These are runs of 6 systems, one row a step. Runs of the same system follow the same rule from any start.
(in the rows, 128 means zero)
path 1, J607 (10 x 48):
[[151 157 127 122  80 104 128 168 158 132 136 166 135 136 118 120 149 123
  164 152 122 125 146  99 142 116 103 129  73 140 155 146  82 101 103 113
  104 180 120  77  79  97  67 197  99 138 148 186]
 [148 157 115 129  79 100 132 173 143 125 140 157 141 137 103 124 149 130
  166 160 116 113 135  92 138 121  98 134  79 138 161 153  95 112  98 109
  102 186 114  84  89 105  58 205 102 141 153 182]
 [147 157 119 131  79 101 135 174 133 124 121 155 137 138  98 122 154 130
  161 172 114 117 136  83 121 120  97 127  78 146 159 154 117 109 108 100
  111 192 114  81  96 114  55 211 106 142 160 173]
 [145 152 118 130  84 111 132 171 116 116 119 158 138 135 107 130 153 129
  152 162 120 116 138  80 110 114  95 134  85 155 167 159 132 115 101  86
  100 181 109  91 105 121  42 208 102 136 174 169]
 [149 155 117 127  90 126 134 174 106 117 111 157 136 136 104 132 142 134
  142 166 118 120 123  72 102 107  90 137  96 164 168 154 150 124 106  74
  115 174 102 101 127 116  49 208 112 139 186 166]
 [143 155 121 125  97 137 136 177  92 109 100 148 138 141 103 151 136 137
  138 168 122 108 122  77  84 101  84 149  99 166 163 165 163 137 105  68
  114 166 102 111 137 132  56 202 115 139 187 158]
 [134 150 120 130 109 139 137 178  80 105  93 140 137 141 110 147 136 137
  133 159 125 119 120  88  79  92  87 158 122 175 161 167 181 141 108  58
  128 162  99 123 137 128  63 189 120 137 192 146]
 [137 146 120 132 110 152 142 169  78 101  85 134 136 153 119 153 123 145
  132 162 131 121 115  92  70 101  87 171 127 176 159 169 188 156 119  50
  128 149 109 125 150 130  75 183 122 128 185 129]
 [126 142 126 120 118 160 136 169  70  94  85 135 133 154 139 157 122 147
  128 148 134 118 112 101  68  94  89 168 141 175 153 160 185 156 124  42
  137 142 110 141 156 134  90 169 126 130 180 129]
 [127 143 121 126 126 154 132 163  73  96  85 131 141 157 153 174 121 151
  127 148 142 122 119 116  66  89  98 170 161 177 145 155 182 172 134  39
  143 130 116 150 159 138 107 168 141 120 170 121]]
path 2, J736 (10 x 48):
[[116 150 154  97 119 136 142 153 106 158  95  97 135 155 199 170 151 154
  102 142 166 121 115 114 128 123  99 191 162 159 144 160 158 194 144  60
  105 115 113 150 120 133 140 174 114 133 118 140]
 [117 162 172 104 123 133 149 163 101 151  94 107 138 146 198 176 138 145
  104 152 148 109 106  98 122 118 110 184 155 156 143 164 167 192 132  59
  108 111 115 149 121 145 138 166 110 133 127 134]
 [126 170 185 106 128 126 158 166  89 152  87 110 129 141 184 169 137 137
  107 160 147  96 100  89 128 117 104 180 138 154 143 161 167 183 113  54
  115 100 117 156 115 144 145 162 109 132 139 128]
 [128 179 186 113 122 134 155 167  95 143  79 115 130 137 175 172 129 125
  116 173 136  88 100  97 123 110 109 171 122 148 138 166 177 178 105  64
  121  86 122 149 106 155 142 160 108 128 146 141]
 [135 178 200 128 123 130 167 171  87 133  87 119 135 138 163 171 117 116
  120 173 115  76  94  85 120 107 110 162 115 154 138 158 176 157  83  81
  125  79 124 154 111 147 133 147 106 134 152 140]
 [134 181 201 128 118 123 163 174  84 122  83 129 136 135 146 166 115 103
  125 180 102  60  97  84 120 108 125 153 104 147 137 150 173 145  79  81
  129  78 132 153 105 150 132 139 110 123 160 141]
 [143 187 208 123 120 122 161 172  96 117  82 141 118 121 139 161 110  94
  143 179  93  60  94  85 117 115 127 136  96 136 135 141 177 127  62  99
  133  88 136 146  92 143 129 134 112 127 154 138]
 [142 185 204 140 121 109 154 163 107 114 100 143 123 112 121 144 112  85
  141 176  74  59 105  89 119 114 127 128  90 132 130 135 168 115  54 109
  138  87 140 138  97 139 125 123 113 119 163 133]
 [145 172 188 144 120 115 148 161 105 109  99 158 130 113 108 136 108  83
  153 167  64  63 107  89 121 115 135 109  80 121 119 125 160 100  56 121
  153  91 150 136  96 139 124 116 108 119 170 135]
 [154 174 183 143 126 114 147 148 114 102 110 166 116 108 100 126 100  79
  157 169  69  67 115  90 116 116 136 101  77 122 127 111 150  93  52 138
  152  97 157 129  99 134 121 110 116 116 166 138]]
path 3, J714 (10 x 48):
[[126 123 169 144 162 147 150 109  90 143 101 100 122  96 117 135 102  98
   92 141 105  92  97 121 117 144 150 113 135 109 118 122 206 138 101 146
  143  57 131 180 163 179 171  67 133 120 143  88]
 [128 119 160 135 172 159 145 114  84 137  88 103 132 103 120 132 101 108
   90 146 117 103  92 127 105 135 146 123 148 131 121 130 216 143 116 126
  150  61 132 183 183 181 162  75 147 118 141  88]
 [117 117 150 140 164 168 145 113  73 129  86 103 131 110 132 142 100 117
   90 129 123 111  95 124  91 129 139 141 156 133 123 138 212 160 123 114
  152  66 121 192 191 180 152  81 153 119 151  85]
 [106 122 140 132 165 169 139 114  71 118  89 103 127 128 132 149 100 136
   84 135 132 120  98 128  82 124 134 154 173 146 126 149 221 169 139  86
  154  79 121 186 191 170 153 104 157 126 145  83]
 [112 115 133 122 158 172 135 118  73 115  83 101 135 136 147 158 114 148
   90 126 146 134 103 129  81 119 125 163 181 155 130 146 213 184 154  70
  148  86 118 181 194 158 145 111 155 124 145  96]
 [107 111 122 115 148 163 133 132  76 123  89 108 143 148 165 158 126 155
   95 127 158 136 110 132  93 116 117 171 186 162 136 156 194 187 157  66
  133 102 111 181 190 154 148 131 148 124 144  96]
 [106 111 122 112 142 153 127 138  83 127  91  99 133 154 174 157 134 169
   95 125 157 153 110 134  96 106 113 178 186 167 129 159 176 193 168  48
  131 115 120 166 172 150 133 141 142 130 127 101]
 [106 129 124 111 141 146 126 143  94 129 102 109 133 162 194 165 140 172
   96 120 174 143 114 128 103 109 113 183 185 161 137 166 162 203 171  53
  119 123 117 156 160 130 140 161 131 133 121 119]
 [108 126 131  97 125 140 123 152 112 148 106 101 131 161 203 170 154 171
  105 123 179 152 131 130 125 110 102 191 178 168 131 146 148 198 170  42
  101 131 109 142 136 123 139 173 123 134 117 134]
 [109 136 133  93 108 123 130 160 123 154 116 101 132 160 206 165 161 170
  106 132 178 146 127 127 140 119 100 188 160 160 132 150 127 196 159  64
   99 137 103 138 108 121 141 181 111 132 108 143]]
path 4, J922 (10 x 48):
[[126 132  98 130 117 110  89 138 164  74 154 172 112 159 124 141 126 131
  190  96 121 141 158 154 124  96 136 113 126 129 109 100  43  92 128 131
  151 160 151  86  79  58 125 126 130 119 126 142]
 [127 127  80 125 119 120  88 138 163  66 153 168 110 146 125 126 124 139
  196  99 126 147 159 158 117  87 129 116 126 127 113 110  53  95 140 127
  151 172 149  78  93  72 121 128 136 117 127 147]
 [125 124  72 116 109 122  93 132 156  67 148 168 115 151 119 121 126 143
  183  97 122 153 161 152 109  96 119 116 125 135 118 117  63  89 140 125
  149 182 139  81  88  68 103 139 132 127 133 142]
 [133 122  62 124 110 128  89 136 157  74 149 172 121 159 105 121 134 151
  179 100 130 170 166 156  98  97 118 111 130 135 128 115  55  95 138 114
  147 191 125  76 111  72  88 155 145 125 144 142]
 [128 112  58 129 110 129  93 134 156  72 149 164 124 151  94 117 141 153
  172  97 139 163 164 142 104 103 117 112 139 142 130 126  70  96 145 116
  133 201 127  85 112  81  79 158 135 123 150 137]
 [135 103  44 131 109 142  97 134 146  87 145 164 126 142  93 113 138 150
  165 108 136 166 156 144  98 106 113 113 135 144 130 125  83 103 150 113
  135 206 121  80 132  82  76 163 138 127 151 138]
 [131 105  37 143 106 139  96 139 137  90 136 157 136 148  86 112 138 164
  150 115 143 181 161 133  95 109 110 127 130 149 141 129  92 108 154 104
  126 204 114  83 138  96  63 171 139 134 148 141]
 [131 103  38 140 116 137  94 130 133 105 139 151 128 138  81 114 142 160
  147 123 141 176 150 125  96 112 102 123 131 145 151 141 113 113 157 111
  121 203  98  81 154 102  48 180 143 139 158 140]
 [131 104  47 149 112 135 109 138 125 116 142 141 127 137  80 111 147 161
  134 119 145 182 149 127  91 114  94 132 127 151 155 148 121 117 155 109
  118 212 103  93 160 110  57 188 144 142 164 139]
 [136 105  43 145 105 144 109 137 123 122 129 143 133 134  74 108 141 161
  122 127 140 168 141 113  94 127  91 132 132 152 150 156 142 125 157 112
  110 199  93  97 172 121  49 193 139 137 154 130]]
path 5, J304 (10 x 48):
[[127 146 143 139 151 153 123 144  81  52  93 147 102 145 123 162  91 119
  151 128 108  98 120 132  62  77 135 135 150 148 108 112 162 126 108  82
  188  89 151 157 139 118 154  83 152 108 170  94]
 [124 133 127 132 155 161 118 146  82  47  93 147 108 152 130 172  88 133
  147 123 118 109 121 136  54  73 128 146 167 159 112 120 167 136 120  70
  182  99 136 150 152 108 146  97 151 102 164  90]
 [118 131 109 132 147 163 115 150  74  55  90 145 117 157 131 156  98 144
  150 119 131 129 119 137  55  81 121 154 167 162 118 129 167 145 124  56
  177 116 135 148 154 117 134 105 156 113 170  86]
 [116 119 101 120 140 157 115 146  86  64  88 140 121 159 142 168 114 157
  144 115 136 138 127 137  49  77 119 153 174 170 124 134 159 147 144  49
  171 122 119 139 161 111 125 125 156 118 170  99]
 [114 121  85 114 133 169 113 147  84  72  86 142 128 168 143 164 114 165
  144 115 148 145 127 135  61  78 100 164 177 166 126 148 165 159 152  45
  160 138 121 143 172 117 115 143 159 117 167 102]
 [112 121  82 112 135 164 119 148  87  86  97 139 132 164 143 165 124 166
  130 117 161 158 126 132  68  88  99 165 185 173 135 155 157 163 162  42
  147 158 111 132 178 114 105 159 155 127 165 113]
 [116 114  83 112 118 164 124 156  98 102  99 125 134 160 146 154 133 177
  116 125 170 158 126 124  78 102  91 175 171 177 142 160 155 173 163  48
  129 164 109 134 174 124  92 175 139 133 155 127]
 [122 115  79 115 110 152 115 150  99 126 108 122 131 161 151 152 147 171
  113 129 172 166 134 124  91  98  93 171 169 168 144 164 150 176 177  52
  109 171  93 125 161 117  92 186 133 139 148 135]
 [115 118  90 105 109 147 116 150 111 142 110 112 143 153 150 141 157 175
  106 133 176 168 132 115 103 111  91 173 159 168 150 170 152 170 175  67
  106 166  90 125 157 130  86 201 127 143 139 147]
 [121 118  92 105 107 138 123 142 120 161 116 104 156 148 157 131 165 173
  102 132 170 166 129 117 121 131  86 175 147 161 156 176 139 180 170  75
   83 172  93 128 157 132  79 202 115 132 126 148]]
path 6, J38:
[[131 172 202 109 107  91 148 143 158 160 146 123 129 127 182 142 146 103
  143 141 117  90 125 105 196 144 132 137  87 114 133 129  88 123 100 146
   94 101 142 119  49 124 159 131  89 131  95 161]
 [131 168 190 112 101  85 138 140 164 172 145 124 125 132 173 138 152 109
  146 149 118 106 125 112 197 144 131 139  84 111 135 128  77 123  99 149
   94 119 135 121  46 115 144 141  86 129  90 169]
 [134 165 181 111 102  87 141 148 167 176 156 130 132 127 175 129 151 115
  146 142 130 109 132 111 193 142 128 132  85 108 131 131  64 127 109 149
   91 125 135 109  51 118 145 150  93 134  90 172]
 [125 159 172 106  89  84 131 144 173 167 160 128 139 131 170 125 156 125
  145 136 136 121 144 117 190 145 125 141  90 115 135 137  63 127 116 144
   95 133 125 102  56 119 140 158  90 135  87 174]
 [125 148 152 106  94  88 132 141 173 175 160 124 137 138 169 125 167 127
  132 139 139 125 136 111 191 146 122 140  92 117 148 133  60 130 123 144
   82 146 117 102  63 114 131 164  98 136  90 171]
 [128 145 142 107  95  89 131 134 173 173 157 125 134 135 163 121 162 130
  142 133 140 142 147 120 193 142 116 131  92 118 140 133  68 124 134 140
   79 158 125 101  68 113 122 168 102 140  86 176]
 [125 137 134 110  90  92 128 135 173 178 168 125 135 134 160 119 169 145
  132 126 149 155 145 128 192 148 117 145 103 116 137 139  59 139 145 149
   79 163 119  99  75 112 126 177 100 145  88 174]
 [119 120 123 107 102  94 122 133 174 181 160 122 137 135 168 115 167 142
  131 121 157 161 145 131 188 149 116 138 110 120 144 140  64 139 150 144
   74 167 111  97  96 109 119 176 105 142  85 167]
 [117 118 108 117 102 101 117 120 178 177 167 103 132 126 152 111 169 157
  124 120 162 168 149 132 180 145 118 139 123 124 146 147  76 138 160 143
   79 162 111 103  99 119 116 172 107 144  85 165]
 [117 109  90 113 103 112 119 117 172 185 170 112 137 132 154 115 168 153
  116 108 169 177 142 131 179 149 109 138 125 123 137 144  75 142 171 141
   85 177  99 101 111 120 115 173 116 141  83 158]]

Which system made each run below?
path 7 (4 x 48):
[[112  71  54 135 140 163 102 104 115 128 131 103 135 140 116 117 136 174
  100 105 169 202 140 147 101 132 123 140 177 143 134 146 149 156 195 116
  128 164 106 135 202 142 104 141 160 135 129 103]
 [104  71  43 125 134 154 109 110 123 132 133 110 134 139 117 116 139 172
  101  99 181 196 139 151 103 132 114 144 176 138 135 142 140 153 193 111
  120 174  97 130 184 126 103 159 156 139 132 113]
 [114  87  52 121 118 148 103 124 135 136 138 108 130 147 132 117 145 178
  109 108 183 197 149 141 114 130 103 148 168 152 133 152 124 153 192 107
  111 182  96 111 164 119  99 167 141 140 123 124]
 [114  95  59 115 113 142 105 128 143 153 142 110 138 149 139 125 160 175
  108 100 185 192 152 143 129 136 103 157 154 148 141 150 110 156 193 107
   94 187 101 107 149 110  92 175 132 148 116 138]]

J714
path 8:
[[138 133  90 137 116 152 134 161  81  94  96 148 139 138  81 136 121 142
  131 156 131 126 123  93  62  98  99 141 128 168 162 153 186 134 121  68
  132 164 103 122 174 138  59 177 135 134 195 133]
 [133 135  96 137 125 160 126 147  74  84  89 141 137 140 102 146 118 149
  131 148 125 130 124 103  58  95  98 154 146 165 152 159 190 141 121  65
  150 154 105 139 177 141  70 170 145 128 181 124]
 [126 131  96 135 137 168 129 156  74  83  82 134 140 142 111 155 108 141
  127 137 135 130 114 120  48  85 105 157 159 171 146 154 191 146 133  50
  160 141 113 138 175 135  88 152 156 125 186 112]
 [119 128 104 124 142 166 126 147  69  77  81 138 134 153 133 157 112 152
  132 141 134 124 120 126  51  86 105 160 163 172 142 149 184 159 136  49
  155 125 121 149 180 135 104 143 148 123 176 104]]

J607
path 9 (4 x 48):
[[145 159 130 127  79  99 146 170 143 159 129 145 144 129 122 117 157 124
  143 162 125 115 135  82 142 133  92 135  81 137 167 157 116 122 110 107
   81 178 111  88  94 132  64 207  92 140 139 186]
 [145 146 127 123  89 111 147 167 125 149 124 136 149 127 108 121 152 133
  137 167 122 123 128  72 127 133  89 146  82 145 175 168 128 122 107  97
   93 183  95  97 111 133  55 220 102 144 154 177]
 [144 149 121 131  95 119 151 165 108 151 119 138 147 124 113 129 153 132
  125 172 126 127 123  72 123 132  89 149  85 156 166 169 149 140 106  93
   91 181  97 108 134 139  46 217 107 140 163 175]
 [137 144 122 133  93 126 148 167 100 145 102 131 146 126 108 126 148 139
  121 171 125 117 120  81 105 124  85 151 102 152 172 168 165 142 113  77
  102 168 100 112 138 146  57 208 108 146 168 155]]

J607
path 10 (4 x 48):
[[101 103  88 117 153 172 108 127  87  77  89 126 120 165 147 159 118 163
  122 109 156 158 129 150  63  96 118 159 199 168 118 138 170 165 163  57
  158 133 123 148 183 128 134 122 159 114 154  93]
 [108 112  86 100 141 164 109 138 101  89 104 116 130 169 166 166 125 172
  125 105 168 162 125 153  76  97 109 166 198 171 123 141 151 177 177  47
  147 136 114 149 178 108 130 135 155 122 137 103]
 [105 113  87 101 131 152 106 143 107  98 107 121 127 170 187 165 139 177
  125 101 170 163 134 154  94  90 102 168 190 166 119 148 132 179 180  43
  141 145 114 138 146 105 132 153 143 130 130 116]
 [104 121 102  96 122 132 106 145 129 108 120 118 123 175 199 166 144 176
  128 106 179 160 149 153 107  97  95 177 186 163 120 143 109 176 179  51
  133 154 122 123 124  88 138 164 131 124 118 127]]

J714
path 11 (4 x 48):
[[135  89  67 164 137 161 122 107 104 105 121 133 131 104  46 100 110 126
  115 114 123 156 134 120  82 137 129  94 128 134 141 128 175  99 133 152
  145 161 113 129 208 151  80 115 157 130 168  99]
 [135  93  72 161 149 174 116 101 100  95 113 141 130 111  51 103 100 129
  122 120 110 142 128 131  69 137 131 102 141 130 137 114 189 108 126 148
  154 142 118 139 203 149  88 114 160 125 167  96]
 [127  92  79 156 151 163 120 108  93  87 110 138 121 114  57 114  98 125
  123 117 108 140 128 136  71 120 134  98 146 130 126 116 184 103 128 130
  161 134 118 136 201 142 104  99 163 126 177  82]
 [118 113  81 155 156 171 114 110  89  79 105 143 118 119  69 123  87 120
  130 115 117 131 115 139  61 112 137 107 159 132 123 117 181 111 126 122
  182 121 135 144 189 136 115  97 159 119 173  83]]

J607
path 12:
[[113 163 210 116 137 124 155 142 100 146  93 101 125 124 191 163 123 115
  103 152 130  83 103 112 146 126 130 163 137 136 122 137 160 174 113 103
  125  56 133 176 110 158 190  99 121 122 115 116]
 [123 164 216 128 141 124 151 139  98 146  98 105 126 122 180 160 116 103
  113 156 123  82  95 112 142 124 135 153 126 130 125 131 170 157  94 114
  133  59 139 169 106 157 181  98 114 116 118 111]
 [129 168 218 127 142 120 166 137 104 147 101 113 117 113 163 153 117  93
  115 161 110  70  99 103 146 132 137 141 118 123 123 127 172 145  83 128
  131  57 144 164 101 154 182  89 114 121 119 118]
 [133 171 221 127 141 115 160 138 112 144 102 126 122 107 149 142 110  91
  124 161  99  66  97 104 152 135 145 130 101 119 126 130 157 139  73 135
  134  53 143 169 103 156 177  86 110 118 119 126]]

J736
path 13:
[[136 160 145 138 122 156 149 174  76  98  81 144 134 134 107 153 116 121
  138 174 111  92 107  82  79 101 104 151 115 165 155 164 199 140  90  59
  139 127 111 138 152 143  84 165 127 134 190 126]
 [138 162 149 137 130 160 142 164  65  87  79 134 134 133 124 164 114 134
  127 157 108 100 104  92  75  94 110 158 130 164 152 156 196 147  99  52
  141 114 120 155 151 148 100 155 131 128 183 119]
 [128 150 146 128 128 156 146 161  65  93  74 132 128 155 147 167 114 138
  127 152 122  99 108 100  66  97 107 170 147 169 142 160 190 167 109  46
  147 102 122 154 148 143 124 138 135 118 175 117]
 [121 154 155 109 138 158 137 157  71  93  70 130 127 152 163 177 106 146
  120 143 124  98 102 116  72  89 112 167 157 165 127 148 187 171 122  36
  147  95 129 166 151 140 136 131 138 122 162 112]]

J607
